Named turns come first, each shown by rows before and after it. Which turns, in which order, take the first row of each pair that follows to the second? Write the first one first, as in the answered first pair.
Vani (before |-> after):
[  2  -6 -11   1 -11   2   2   2   9  -8  -8   0  12  -4  -2   3 -20 -10
  -4  -5  -5   1  18  -4   7  -9  10   3 -13   3   8   0  -6   0  -8  12
 -13  -2] |-> [ -6   8  -4   2  -2  -6   0   2  -4  -8   6  -9  -1 -10  -9  -8  -8  16
 -17   3  -7  -9   6   6  -7  18 -24   5   0   3   4   8  -6  -2  -6   0
   2  -6]
[  1   4  -6   3  -1 -31  11  -7  -4   8 -13   1 -16  -9  10 -18  11  11
  -5 -24  -2 -11  10  12  -1 -15  -6   0  -5  10  -6  26   4  13   6 -18
   1   8] |-> [  5  -3  -8   2  -7 -28  10  -6   4   8 -21   4 -12  -8  12 -14   5  -1
  -3 -27  -2  -7  17   9   4 -24   7  -1 -12  10  -5  22   2  12   3 -13
  -4  10]
[  4   8   8 -10   0   4  -3   2  -6   2  18  -9   0   4  -1  -1  10  16
  -9   5   4 -10  -9   3  -7   6 -11  -1   7  -2   4  -1   0  -2  -2 -16
   5   2] |-> [ 13  -3   4 -13 -10   6   3   0   0   3  12  -1   7   9   6   9   7  -3
   2   2   9   2   3  -4   5 -17  16  -2  -2  -3   7  -7   3   2  -1 -11
  -6   7]
[ -8  10  -2   0 -15   2   1   1  15  11 -10  -3   9 -11  -9  -6 -18 -11
 -16 -15  -8  13  -4  -1   1  -5  13 -10 -10   0  14   0   2 -12 -14  26
  -1   3] |-> [-10  21   5  -6  -3 -10   4  -2  -6  11  10  -6 -10  -9  -9 -12   9  18
 -18  -1  -3   5 -20   9 -12  13 -19  -8  10  -1  12   4   5  -9  -6   5
  12   1]
getek (before |-> after):
[  6  -4   1   9  -5  -9  17   0  -3   0   5   2  -4   9  -5 -10  13   8
  -8   0   3  -6  -3  17  10  -4  12   2   0   4   2 -10  -1   1   7  -5
   6  -5] |-> [  4  -7   0   7  -7  -8  12   0   0  -5   7   3   3  11  -7 -10  10   5
 -13   3   2 -10   2  13  15  -4  16   2   1   4   5  -8  -3   1   1  -5
  -3  -8]
[ -4  -4   4 -10   1  16  10   3  -9  -2  -8  21   0   8   6  19   0 -28
  19  -3  -3  19  -8  -3  12 -18  24  10  -1   4  -1 -19  10 -11   3   3
   6   7] |-> [-23  -3  11  -6   3  28  -5   5 -10 -12   7  16   7  17  -1  14  -9 -15
 -11  13 -13  -4 -13  -6   3   6   4  11  15   3   5  -7  -6 -26 -17   1
   5  -9]
[-10  -3   1  -2   5  10  -5   3   3   2   6   2   6  12   4   0   2  -4
  -8  11   0  -8   2   1   4   4   3  -1   7   4   0   0  -2 -12  -2  -5
  -4 -11] |-> [-4  3  0 -3  9  4  5  3 -3 12  1  5 -7  5  4  4 13 -5  9  1  5  3 -2  8
  5  2  2 -3  3  5 -6 -5  7 -8 13 -7  8 -4]
Bovuv (before |-> after):
[-15  -2   9  -8  -9   2   9   9   2   5   7  -5  -3   9   2  -8  -2  14
   1   7   1   2   7  -3   4   5 -17 -10   4  -6  12  -4   5   8   4   0
   1  -2] |-> [-18  -1   9  -6  -9   3   8   9   3   4   6  -7  -2   7   1  -8  -5  14
  -1   5   0   0   5  -4   2   7 -15 -10   1  -5  13  -2   3   5   1   4
   2  -2]
[ -2   4  11   1 -12  -3 -17   1   5  -4  -1 -12  12  -5   0   5   3  14
   5   4   9  -2  12  20  -3  15  -5   3  14  20 -12 -12 -12   0   4  -2
   0  13] |-> [ -1   3  10   2 -14  -5 -17   0   7  -6  -2 -13  13  -9  -1   3  -1  12
   4   3  10  -3  15  18  -2  15  -4   2  14  20 -11 -11 -13   1   3  -1
  -4  11]
[-14  -8  -3  14  -5  -6   3   1  -5 -16  -4  -1  13  -2  -1  -5 -30  -3
   0  -3  -7 -14  11 -18 -13  10 -14  16  13  -8  22  16   7  14  -6  -8
  10  -8] |-> [ -7 -12  -5   8  -6 -13   5   1  -7 -19  -1   3  14  -2   1  -4 -20  -4
   7  -2  -2 -11  14 -19 -12   1  -9  16  12 -10  24  16  11  24  -2 -14
   5  -7]
[ 15  -3  14 -10  11  -8  17   0   3  16   8  10 -11  17   7  17  12  -1
   8  16  13  18 -11  -4   8 -13  15   7  15  -4   1 -10   3 -14   2  -6
  14   5] |-> [  4   4  16   0  12   5  13   0   8  18   4   6 -11  17   4  17  -5  -2
  -4  14   2  15 -16  -3   2   4   9   7  18  -3  -2  -8  -5 -29  -9   6
  23   4]
Pairs:
Each pair is two turns apart.
[-11   8  -2   0   5  11   2   0  -6  12   8  21 -16   6   8  12  10  -1
  -5  11  -3   3  -5  10   2  11  -7   6  17   3 -16  -9  -3 -10   0  14
  30   6] |-> [-17   1  -1   0   1  17  -6   0  -1   2  12  20  -5  12   7  11   0  -2
 -17  16  -7  -7  -2   3   2  12  -6   6  20   3 -11  -3 -11 -11 -12  16
  19   0]
getek then getek
[  9   1  -6  11  -7  -5 -20  -4  14 -13  16   9  10   0  13  -1 -16  16
   7  -8  -5  -5  18  12   6 -11  10 -18 -12  -5  -4  10   4   5  13   3
  -5   0] |-> [ 11   4  -5  10  -5 -10 -15  -5  12  -7  14   8   3  -5  17  -1 -11  16
  14 -13  -3   1  14  17   5  -9   6 -18 -12  -5 -10   6   8   7  21   0
   3   5]
getek then getek
[ 19  -1   8   3 -10  20   7   6   6  -1  -3  25  -7  -5   7   7   6   1
  16  25  11  26 -22   9  16 -14   9   3  -2   3  -5   6  -7  21  17  -7
  -6  -7] |-> [  3  14  10  12  -2  22  -2   7   4  -3  -4  15 -10 -15   0  -7  -7  17
  -5  24   0  11 -31  16   1  21 -18   3   4   7  -5  15 -11  11  12  -1
   7 -13]
Vani then Vani
[  5 -10 -14 -11 -32  -5  -9   6   2 -38  -1   4   6  -3   3  -6  19  -4
   5   0  18   8  15 -10  15 -26  27 -10   1  -7  13  13 -15  18   1 -19
 -29 -13] |-> [ -6  -3   0 -17 -19   7  -7   8 -16 -26  24   7 -13  11   4   2  40  18
  -2  20  17   5  -9  -2   9  -8   5  -7  29  -7   4  13 -21   2   1 -33
  -2 -14]
Bovuv then getek
[  3   9  -3   1   1  -4   5   7  -3  10  -2   1  -9   4  -1  -3  11  -7
  15  -7   7   8  -1  11   4 -11   2  -4  -7  -2  -5  -4   6   1   5   0
   0   8] |-> [-10   8  -3   9  -3   6  -6   8   9   1  -4  -5   6   5  -6 -10 -10 -10
  -5  -4  -4  -3   2   7  -2   4   0  -4  -7  -4   0   3  -4  -8 -12  12
  -6  -2]
Vani then getek
[ -9  -6  10   1  -3  10 -12  -4  -4  -7  11  -1  -2  21  -4   2 -10  -1
 -20  18  -5 -10  -7 -12  -3   8   0  11  14  -4  -4   2  -8 -20 -13  -6
   2   1] |-> [  3   4   1   8   0   5   1  -6   4   9 -18   0 -10   3   0   8 -19 -17
   7 -10  -4  14  -4  -6   2  -4  16   8  -7   0 -14 -12   7 -16   5  11
  14  18]
getek then Vani
[  9   6   4   4   1 -14   8   0  -3   5  -6   4  -2  -7  -3   3  10  -5
   9  -9   4  17   0   0   6 -14   7  -5  -6   4  -6  -3   3   2   6   0
   5   4] |-> [  0  10   8   9   5  -3   6   1  -4  11  -3   3  -6  -5  -4   6   4  -2
   4  -5  -3  16  -8   4   4  -1   0  -4   0   6  -9  -4  -2 -10  -1   3
  16   6]
Bovuv then Bovuv
[-10   5   5  -3   4   7  17  -4 -10  14   0   1  -9  -2  -7  13  -6  -9
  16   0  -2  12  -2  12   5 -10   3   4  -2   5 -12 -14   6  -9  17   1
  10  -5] |-> [-23   1   9   0   1  13   1  -5  -5  -1  14  -7   4   6 -11   2 -16   0
 -11  11 -10  -8   1   7  -3   7 -10   7  10   3  -1  -2  -7 -11  -2  -2
  -1 -20]
getek then Vani
[ -7 -12   3  -1 -10   2 -15  -1   1 -13  16  -8  15   5   5  -3  -5  14
 -32  19  -5 -20   6  -6  -9   8 -12   2   7   2   5   8 -18  -6 -15  -3
  -8 -25] |-> [  7 -23  -5  -2 -19  -3 -11  -2   9 -16   2  -2  23   5  11   1  -6  -4
 -14   9   1  -8  22 -14   4 -18  14  -1 -10   0   7  -1 -11   7  -8   2
 -23 -19]
getek then getek
[-23  -5   0  19 -17  17  -4 -17 -13  -4  -2  -3  10 -11   2  -7 -15  21
  -3   7   1   0 -16  10 -12   1   5 -17  -9 -17  12  41   4  -1  15   9
   3  -6] |-> [-21 -11  -3  17 -21  17  -5 -18  -8  -7  -4  -2  15 -10   4  -6 -18  14
   1   4   0   0 -11   6  -9  -6  15 -18 -14 -17  14  40   5   0  13  10
  -4  -7]
getek then getek
[ -1  16   2 -11  10  15   2  10  -6  -1  11  -2   8 -13  24  -5   4   2
 -15  17  13 -13   6  -3  -7  -1   0  13   1  -7 -11  14   4  -6 -12 -15
  17  -5] |-> [  2  15   2 -14  12  18   4   8  -7   2  12   2   7 -11  28   1   6  -1
 -10  17  14  -7   4  -5  -5  -6   5  14  -1  -7 -11  12   5  -6 -11 -16
  18  -2]
Vani then getek
[ 15   1   2  -4  14 -28  10  -8   2   8 -26   2   4 -10  17   0  -1   1
   6 -11  10  15  10   2   5 -23  -3  -7  -7   2   6  -4   9  19  -3   0
   4  18] |-> [  8   4   2   3  14 -15   8  -9  10  13 -34   0   9 -10  15   3 -18  -7
   0 -16   0  15   5   1   7 -14   1  -5  -9   3   3  -5   4   6 -12  15
   9  18]
Bovuv then Vani
[  5   5   4  -1  -2  -6   7   0   5  15   3   3  -2   2   5  13  13  -3
  23  -6   0  23 -10  -2   7  -6   7   1  -2  -1  -7  -7   6  12  13   0
  -2   4] |-> [ -9  19   4   6   5  -3   3   1   5  14   3  -7  -6  -6  -1  -1   4  13
   7  -7  -9  11 -19   6  -3  19 -14   2   3   1  -7   0   1   4   6   2
   8   0]
Vani then Vani
[ 14  -8 -11   8   6  -2   7   1   7 -24 -23 -11  18 -14   4  -6 -11  -5
   8   8  12   3  19 -21  -1 -29   4 -14  -2  -8 -14  -1  28  -3   4  -5
 -32  14] |-> [ 10   1  -5   3  17 -11   8   1 -12 -20  -4 -16   3 -15  -1 -12  13  20
   3  21  15  -3   5 -12 -14 -13 -25 -13  17 -10 -19   4  27   1   9 -24
 -18  10]
Vani then Vani
[-3 -2 -2  6 -8 12  7  3  3 10 -5 10 -2 10  4 16  0 -9  6  5  0  8  3 -4
 10 -3 14 -4  4  3 -2 -5 -2 -7  4  4  6  8] |-> [-12   3   1   7  -5  19   2   2   2   8  -2   6  -2  11   0  12  -6  -4
  -4   7  -6   3   0  -3   4  10   5  -2  10   6  -1  -1  -7 -13  -3   6
  10   4]
Bovuv then getek
[ -4   2   8  -7   9 -17   4  -6 -11  -7  10   6  -7  -7   4  -8  18  18
  -1  17   3  -1  -7   6 -13  14 -17  -4  12   3  10  12  -5   9   2 -17
   2  -2] |-> [ -9  -1  -1   8  -1  -2  -3  -4  16 -11 -17   2  15 -15   2  -7 -25  -8
  -8  -1  -9   0   6  -1  -8  14   4  -6  -9   7  14  11  -9   2 -14  14
  -8  -1]
Vani then Vani
[  1  -5  12   8   9  16  14  -3 -24  22   5  19  -7   0   3   2   7  15
   1  -1  -7   6 -23   8  -2  11 -19   3  21  17 -13 -11 -20  -9   3 -13
  28  -4] |-> [  4 -15   8   9   0  29  15  -2 -11  22  -6  25   4   7   8  14  -7 -11
   7  -7  -7  16 -13  -1  11  -7   9   2   9  16 -12 -16 -22 -14  -3   2
  20   1]
Vani then Bovuv
[  7  -4  -5  -5   9  17   4  14 -12  -2 -18  -1  15   0 -18  -1  -8 -10
  14   6   6  -2  -2  -6  13 -19  23   6   3 -20   5 -17   6  14 -14  24
 -11   4] |-> [ -8   1   4  -7  14  23  -1  16 -23   0  -1  -5   8   7 -21  -3  -2   9
  -4  20   2 -12 -17  -1   2   3  -1   9  21 -21   4 -10  -2   3 -20  16
   1  -3]
Bovuv then getek
[-19  10   9  -4  18  26   1  -1 -16  -1  10  -8  -5  -2 -20  -5   1  11
 -21   8   2  -7  -1   2 -11  26 -15 -18   6   9  -2   5  -5 -15  -8  -5
  15  -4] |-> [ -3 -13  10 -22   9  22   5   1 -19  -5  19   5   3  16 -12   9  22  -2
  -8  20  15   2  10 -12   5 -11  12 -17   6   3   3  -2  -4  -3  -4 -18
  -4  -3]
Vani then getek
[ -3 -17  -6   9 -12   0 -20  12   5  -3 -11  10   5  -4  -6  -2 -13 -39
  -7  -4 -13 -10  17 -11  18 -25  13  23 -14 -10  12   2 -18  17  -1   4
  -5   5] |-> [  6  -7  -7   6  -5 -10  -8  11  -2  10 -19  14 -12 -14  -2   2  -2 -36
  12 -16  -6   5  10  -2  18 -29  11  21 -18  -6   2  -8  -5  21  19   1
  12  17]
getek then getek
[-12  15   7  17   5  27   8   9   0  10 -10   5   2  -6   0   5  -6  -9
  16  -6 -13  -1  -5  -3  -7  16   0   9 -10  15   3  13   3 -17  -3  14
  11  17] |-> [-15  14   8  16   6  31   3  11   1   4  -9   6   8  -3   2   5 -10  -8
   7  -4 -15  -6  -3  -7  -8  16   0   9  -7  14   4  14   0 -18  -9  14
   7  13]
getek then getek
[ -7  -7   1  -5  -7  11  -6   0 -10   1  21   8   7  22   4   5  15   8
  -4  18  -1  -9   0  -8   2   0   1  -3  14   2   1   0 -10  -7 -10  -4
 -12  -7] |-> [  4   5  -3  -3   3   5   8   0 -15  19   7  11 -13   6   7   9  21   7
  19  -1   3  11  -8   4   3  -2   3  -5   4   6  -9 -11   6  -6  10   0
   9   9]
Bovuv then getek
[ -6   7  -8  -3  12  10  -6   4   4  -6  -5   9   9   4   5  -5  -6  26
 -17   6   5 -13   0   3  -2   6 -26  -9  -6  -3  -4  12   9  -3 -23   9
   7 -11] |-> [  5  -6 -12  -8   5  10  -3   5   9  -3 -11  18  16  12  12   6  -7   4
  -2   3  10   0  13  -6  11 -20   3 -11 -19  -6  -3   2  12   3 -21  12
  -4  -6]
Vani then Vani
[ -5   3   5   5   6  -1   5  -1   4 -10   8 -18  10   4  -1  -2  -8  -2
   3  -4   2 -12   7  -7  -4 -10   1   1  -5  -9  11   2   6   1  -1  -5
   1  -1] |-> [ -1   7   5   2   9  -5   8  -1   0  -5   8 -19   2   0   1  -3  -1   1
   8  -6   6 -10   2  -3  -6  -9  -3   2  -3  -9   9   0  10   1   6  -8
   8   3]
Vani then getek
[ 10   9  -8 -10   6   8  -2  -2  11  16 -12  -3  -4  -9  -6 -12  -6 -18
 -13   4  -6 -18  -3  -9  -7   4   5  18   3  -5  -7   9  11   4 -18   6
   0   9] |-> [ 19   5  -6 -17   5   2   2  -3   4  18  -5   3  -8  -1  -2  -7  10 -20
  -2  11   2 -12  -1 -11  -3 -10  12  19   5  -7  -6   5  15   9 -11  -4
  -3   9]
Vani then Vani
[-28  15   3  12 -13 -11  -3   9 -16 -16 -13 -27  -6 -10  14 -29 -26   8
  33 -19   3 -14  -3   9 -20  34 -24 -15 -15  -5   3  -1 -19   3   1   5
  14   7] |-> [-20  12   2   7 -11 -23   1   6 -23 -22  -8 -26  -9 -13  17 -31 -11  15
  38 -16  11 -14  -1   8 -20  26 -26 -14 -16  -7   3  -1 -14  17  10  -5
   9   7]
getek then Vani
[-27  15  -2  18  12   3  -3   0 -11  26  12  -5 -11 -12  21  15 -17 -15
   2  16 -11   4  -3  24   7  23  17   0  13   8 -19   7   7 -30   7  13
  16   8] |-> [-17   5  -3  12   8   4   3  -1  -9  28  10   2  -8  -4  26  25 -12 -27
  14  15  -4  12   6  17  17   3  36  -1   9   8 -16   1   9 -26  11  10
   8  12]
Vani then Vani
[  7  -2  -3 -11  -5   3  14  13 -13  -4   5  16  13  25  -6  20   8   5
  -5  -3   1   1 -15  -5  14 -14  13 -13   8  -5   0 -19   7   6 -11 -19
  -1  16] |-> [ -4  17  -3   3   2   8  13  13 -11   6 -10   7   5   9 -11  13 -10  10
 -11 -18  -9   1 -24   7   6  11  -4 -13   5   0  -6 -19   8  -4 -13  -4
  19  21]
Vani then getek
[ 2  2 -3  5  2  6  1 -1  6  3 -3  6 -5 -2 -2 -4 -8  1  7 -7 -2  6 -1 -1
 -1  1  3  0 -8  4  2  1  3 -3  3  7  3 -1] |-> [ 0  3  0  4  4  6  3 -3  3  3 -3  5 -7 -2 -2 -4 -7  3  5 -6 -2  5 -4  1
 -3  5 -1  1 -6  5  2  2  4 -6  1  7  7 -2]
getek then getek
[ 13  -5  -8  -2  -4 -13  -7  -2   2 -16   1  -1   9  -2   1  -9   2   3
  -3  -4  -2  -4  10  -8   2 -10   4  -4  -9   0   5   6  10  14   2  -3
 -24  -4] |-> [ 17  -6  -5  -8  -2 -11   0  -2  -5  -9   6   6   1   4   2  -1  15   4
   6   1   3   3   5  -7   4 -17   8  -3  -3  -2   1   2  13  12   9 -11
 -16   1]
getek then Vani
[ -3   6  -9   8  -9   0  20  -9   4   8 -17  -8  -7 -11   6  -9 -10  -4
  15 -15  -5  15   0  12  -1   7   0   1  -9  -2   0  -6  15  -4   5  18
   9   4] |-> [-11  -6  -6   9 -17   6   3  -8   9 -11  -5 -12  13   3   3 -15 -19  -4
  -8  -2 -13  -7   9   0  -3  10  -2   3  -2  -4  12   5   2  -5 -16  17
 -11 -10]
Bovuv then getek
[-26   1   2 -14  -9 -10 -21  10 -16 -13   1 -11  11   0   3 -13   2  35
 -11 -28 -18 -12  10   5  -2  -9   6   3 -10   0  31  22  16  16   4   1
 -15  -3] |-> [-15   1  -1 -18  -7 -13 -10   8 -18  -3  -5  -3   2  -2   9  -5  13  26
  10 -34 -10   4  10   8   5 -24  18   1 -17   1  27  13  25  19  17   1
  -8   8]
getek then Vani
[ 14 -30  -3 -10  -3   4   6  -3  16  -3 -10   8   5  15  12  13  -1 -30
  13   0  11   6  17 -11  26 -39  35   3  -8  -2   0  -3   1   1   5   6
 -20   9] |-> [  2 -13 -14   7  -2 -12  -8  -4  30 -24 -23 -15  16 -16  -2 -19 -31 -14
 -11 -16  -5 -18  22  -3   3  -5   3   2 -20   1   9  16   1   9  -4  15
 -29  -5]
Vani then Bovuv
[ -1  -4   4  -5   1  -1  11   6  10  -1  -7  12   8  10  -7  14  -4 -11
  14  -9  12   3  -5  -8   2  -6  10   3  -6  14  -1  -8   5  -7   2  -3
  -8   3] |-> [ -6  -6  11  -9   5   3   6   7   1  -4   6  12   6  19  -9  12   5   1
   2   5  11  -5 -12  -7  -2   3  -3   4   9  10   0  -3   0 -13  -5 -12
  -4  -1]
getek then Vani
